Small tables with named rows and columns. After each table, cells are looked up by row and column.

zotob =
cols = kiz, rofo
ramamir: [0.514, 0.747]
vut: [0.961, 0.556]
nobuvup: [0.301, 0.830]
vegepu: [0.327, 0.829]
mezu: [0.115, 0.900]

rofo of nobuvup: 0.830
rofo of mezu: 0.900
rofo of vut: 0.556
kiz of vut: 0.961
kiz of ramamir: 0.514
rofo of vegepu: 0.829
rofo of ramamir: 0.747
kiz of mezu: 0.115
kiz of vegepu: 0.327
kiz of nobuvup: 0.301

borilef =
,lil,kop,fakun,tavuf,zatib,kap,roz,tad,gor
ril,57,24,55,75,38,58,52,40,56
nilap,53,49,48,38,46,32,45,38,59
bul,53,43,47,40,52,34,42,40,56
gifi,26,61,34,45,43,45,45,42,76
febo,51,53,49,44,37,37,49,37,65
lusivi,47,59,47,39,37,34,49,37,68
loru,51,44,48,50,41,42,48,39,62
gokono,43,38,45,63,42,54,48,42,64

kop of febo: 53
zatib of ril: 38
zatib of febo: 37
gor of gokono: 64
lil of gokono: 43
tavuf of febo: 44
gor of lusivi: 68
kop of gokono: 38
fakun of febo: 49
kop of gifi: 61
fakun of ril: 55
kap of gokono: 54
lil of loru: 51
kap of bul: 34
zatib of bul: 52
lil of nilap: 53
tavuf of bul: 40
tavuf of nilap: 38
tad of gifi: 42

fezi =
columns: togeken, pivebas, doga, mubi, zug, konezu, sezete, sasifol, named, rem
bul: [51, 41, 62, 50, 57, 63, 63, 50, 68, 54]
ruk: [54, 53, 58, 58, 53, 53, 53, 58, 57, 55]
budevo: [49, 45, 65, 65, 46, 44, 46, 66, 60, 54]
neneb: [82, 41, 69, 24, 71, 50, 67, 72, 51, 26]
pasipak: [56, 61, 49, 56, 53, 50, 50, 55, 47, 54]
zezizu: [57, 62, 49, 55, 54, 50, 50, 55, 47, 53]
tatav: [70, 76, 39, 36, 75, 75, 75, 37, 45, 58]
tosufa: [61, 70, 46, 56, 55, 47, 49, 58, 40, 55]
bime: [70, 79, 37, 37, 75, 76, 73, 35, 44, 57]
figeg: [66, 82, 40, 56, 56, 43, 45, 60, 28, 55]
betubi: [50, 48, 62, 63, 48, 47, 48, 64, 59, 55]

doga of pasipak = 49
konezu of betubi = 47
rem of ruk = 55
doga of bul = 62
konezu of bime = 76
mubi of zezizu = 55
zug of figeg = 56
rem of neneb = 26
mubi of bime = 37
pivebas of tosufa = 70
sasifol of betubi = 64
pivebas of bul = 41
doga of tatav = 39
named of pasipak = 47
pivebas of figeg = 82
named of budevo = 60
sasifol of tatav = 37
rem of tosufa = 55
Which row has the largest pivebas? figeg

zad:
	rus	mefip	pebeti	ramu	kog
madi	4.2	1.4	4.7	6.3	4.3
gel	6.1	5.2	5.6	6.2	5.0
luvis	6.4	7.1	2.7	0.6	5.7
gotu	4.0	5.8	2.2	0.2	4.5
nofam	4.0	5.6	2.1	0.2	4.5
zilovat	4.6	3.7	5.8	7.0	4.2
pul	3.8	1.6	1.9	1.7	4.7
sorafod	7.1	2.8	5.2	6.9	5.9
maz	6.4	8.9	4.5	2.8	5.2
rif	6.4	1.7	4.9	6.7	5.6

madi, mefip -> 1.4
rif, rus -> 6.4
nofam, ramu -> 0.2
gel, ramu -> 6.2
gel, kog -> 5.0
gotu, pebeti -> 2.2
pul, mefip -> 1.6
luvis, kog -> 5.7
gotu, mefip -> 5.8
zilovat, rus -> 4.6
sorafod, mefip -> 2.8
Which row has the largest kog? sorafod

topipa =
	rer	nefoma	kop	sinor
noz	159	146	216	143
tef	197	167	39	131
kotiper	189	175	110	144
ralaluk	163	157	179	138
bitimib	147	168	194	128
berila	159	157	177	111
torumu	171	156	128	184
let	166	185	179	142

kop of berila: 177
kop of bitimib: 194
rer of berila: 159
rer of ralaluk: 163
sinor of torumu: 184
kop of torumu: 128
kop of kotiper: 110
nefoma of torumu: 156
sinor of noz: 143
nefoma of berila: 157
sinor of tef: 131
nefoma of tef: 167
rer of torumu: 171
nefoma of ralaluk: 157
nefoma of let: 185
kop of ralaluk: 179
kop of tef: 39
kop of noz: 216
kop of let: 179
Which row has the largest nefoma? let

tifuvu.tsv
	gumifil	kovo	beb	kudibep
sozas	444	36095	46311	3559
rop	37233	43797	47778	33626
nat	42400	44561	43133	35609
lupak	42905	33478	31078	42027
per	11834	32681	37970	15525
vev	70207	51332	42872	57962
rulomug	74848	49659	39192	61994
mupagi	31455	33460	33991	34543
foreta	36546	30252	27779	37806
zat	26462	30889	32503	29409
muluk	50993	30979	24824	53413
lavonos	79167	50973	40522	69487
vomat	22030	38439	42393	22549

gumifil of muluk = 50993
gumifil of per = 11834
kudibep of foreta = 37806
kudibep of sozas = 3559
kovo of zat = 30889
kovo of muluk = 30979
beb of vev = 42872
gumifil of foreta = 36546
kudibep of per = 15525
beb of lupak = 31078
kovo of lupak = 33478
kovo of rulomug = 49659
kovo of mupagi = 33460
kudibep of rop = 33626
kovo of rop = 43797
gumifil of nat = 42400

fam =
        dunote  bemafus
seze     43822    74767
fuvef    39144    36618
vus      41264    19589
koge     43374    37844
met      44289    67817
lerari   43539    85498
sig      43563    46174
paveb    42208    10602
nemivu   44465    66820
furadi   44624    20840

What is the bemafus of met in fam?
67817
What is the dunote of vus in fam?
41264
What is the dunote of lerari in fam?
43539
What is the bemafus of sig in fam?
46174
What is the dunote of seze in fam?
43822
What is the bemafus of koge in fam?
37844
What is the bemafus of furadi in fam?
20840
What is the bemafus of vus in fam?
19589
What is the dunote of fuvef in fam?
39144
What is the dunote of paveb in fam?
42208
What is the bemafus of fuvef in fam?
36618
What is the bemafus of nemivu in fam?
66820
What is the bemafus of paveb in fam?
10602
What is the bemafus of seze in fam?
74767
What is the dunote of sig in fam?
43563
What is the dunote of koge in fam?
43374
What is the dunote of met in fam?
44289
What is the bemafus of lerari in fam?
85498
What is the dunote of furadi in fam?
44624

Table podovit
           vop   niper
lut      2.537   4.737
seri     4.262   3.574
loru     3.105   4.787
kas      3.697   5.599
vukulez  4.905   1.941
bon      1.756  -6.676
kati     1.806   5.840
mab      4.087   2.748
vipufi   2.596   1.920
bal      0.424   6.434
vinak    4.716   4.348
guzal    0.327   2.228
bepoz    5.097   4.013

niper of bepoz = 4.013
vop of mab = 4.087
vop of bal = 0.424
niper of bal = 6.434
niper of vinak = 4.348
vop of loru = 3.105

tasise =
         zabut  mika  vog  ratu  radoz  munufo
safakav    143   107  215   157    179     101
gol         90   195  253   109    246     196
fuz         96   156  157    54    165     157
gakomo     148    78  130    75    112      73
mur         95   192  249    80    243     195

gol, zabut => 90
safakav, zabut => 143
mur, munufo => 195
gakomo, mika => 78
safakav, munufo => 101
mur, ratu => 80
safakav, radoz => 179
fuz, zabut => 96
gakomo, ratu => 75
gakomo, munufo => 73
gol, vog => 253
gol, radoz => 246
mur, zabut => 95
gol, mika => 195
mur, radoz => 243
safakav, vog => 215
fuz, ratu => 54
safakav, mika => 107
Row with the largest ratu: safakav

Table vos
         bilopa  gimu  torem  bekomap  ribarag   bes   kup   num
vanasu     68.1  65.8   12.1     83.7     42.8  20.9  17.4  45.5
dorelek    28.5  80.2   25.7     45.6     40.5  11.5   7.7  77.9
kifas      69.8  68.2   11.7     83.6     41.4  15.9  18.2  47.7
fazal      41.9  52.3   16.0     98.9     46.4  78.5  27.6  43.3
vus        70.7  17.8   69.5     46.1     55.8  74.7  83.9  18.0
remugu     40.8  47.7   15.8     95.7     50.2  82.2  21.2  37.2
buf        63.9  16.6   66.7     51.6     56.6  86.1  80.8  18.0
mugeru     63.7  67.0    9.6     82.9     43.7  21.5  10.5  46.4

kup of mugeru: 10.5
num of buf: 18.0
gimu of vus: 17.8
gimu of buf: 16.6
bekomap of dorelek: 45.6
bekomap of remugu: 95.7
bilopa of fazal: 41.9
bilopa of remugu: 40.8
torem of vus: 69.5
kup of remugu: 21.2
bekomap of vus: 46.1
gimu of dorelek: 80.2
bes of dorelek: 11.5
bilopa of vanasu: 68.1
torem of fazal: 16.0
kup of dorelek: 7.7
ribarag of buf: 56.6

